(in the rows, 128 means zero)
One turn sends every row of this set to another row. A few are shown first. Where does it send the rows asked after them?
vin: [148 116 138 100 171 114 146 122 110 140 116 118 147 123 105]
Bomur: [117 129 138 132 160  99  91 112 130 132 141 154 167 135 143]
bupon: [147 159 135 103 174 141  85 115 148 127 116 130 144 143 106]
Vata: [144 145 125 106 132 133  84 113 121 109 118 132 179 128 138]
vufog: [136 164 109 133 132 124 121  99 131 118 136 130 147 131 117]
Bili: [124 138 153 110 168 159 107  94 136 143 143 125 152 130 102]
mibut: [151 128 129 123 145 115 138 130 140 150 117 139 144 153 147]
Kel: [133 172 129 124 153 118 100 142 121 132 126 137 167 143 138]
Vepef: [118 124 141 110 187 122 116 108 105 145 144 127 147 120  97]
Kemo: [168 150 126 101 159 129 125 125 140 120 107 120 132 121 123]
raboz: [154 131 130  88 171 119 116 144 120 135  98 126 151 142 112]
Logur: [146 111 136 107 170 116 149 113 109 137 109 119 151 129 108]
Foz: [140 114 130 125 154 101  88 131 139 125 127 149 160 141 154]
dit: [152  93 140 143 161 122 125 109 133 137 148 118 148 141 119]
rora: [141 115 126 113 149 134  71 101 127 119 154 131 153 116 128]
sufe: [145 139 122 110 129 112 125  87 130 131 106 146 162 136 138]
tid: [143 117 116 128 129 152 101 111 148 125 143 124 143 147 120]
luf: [127 138 139  90 180 132  89 139 117 145 125 133 156 141 104]
tolen: [123 139 132  92 182 132  83 141 115 141 129 135 150 135 112]
kez: [143 109 124 117 147 112 112  76 136 140 143 145 136 123 127]
vum: [131 142 110 124 128 137 118 109 145 139 149 139 130 136 131]
Riro: [145 129 145 108 155 147 147 104 130 136 133 115 141 108 121]
kesob: [125 117 144 140 155 100 115 101 118 121 137 137 179 125 138]
Belef: [148 140 114 136 132 140 105 102 134 105 131 115 160 141 107]
Zabit: [135 137 140 144 171 125  88 119 116 119 156 116 168 130 109]
Tem: [150 127 128  90 165 127 115 147 119 133  94 127 154 144 123]
Pebos: [148 102 136 133 148 102 112 122 128 113 122 131 171 130 150]
Kuve: [121 122 147 101 182 126 118 116 106 149 144 124 153 120  97]

sufe moves to kez
tolen moves to Tem
Kuve moves to luf
Where do these go?
Bomur moves to Foz
vufog moves to vum
Kemo moves to Riro
Zabit moves to Kel

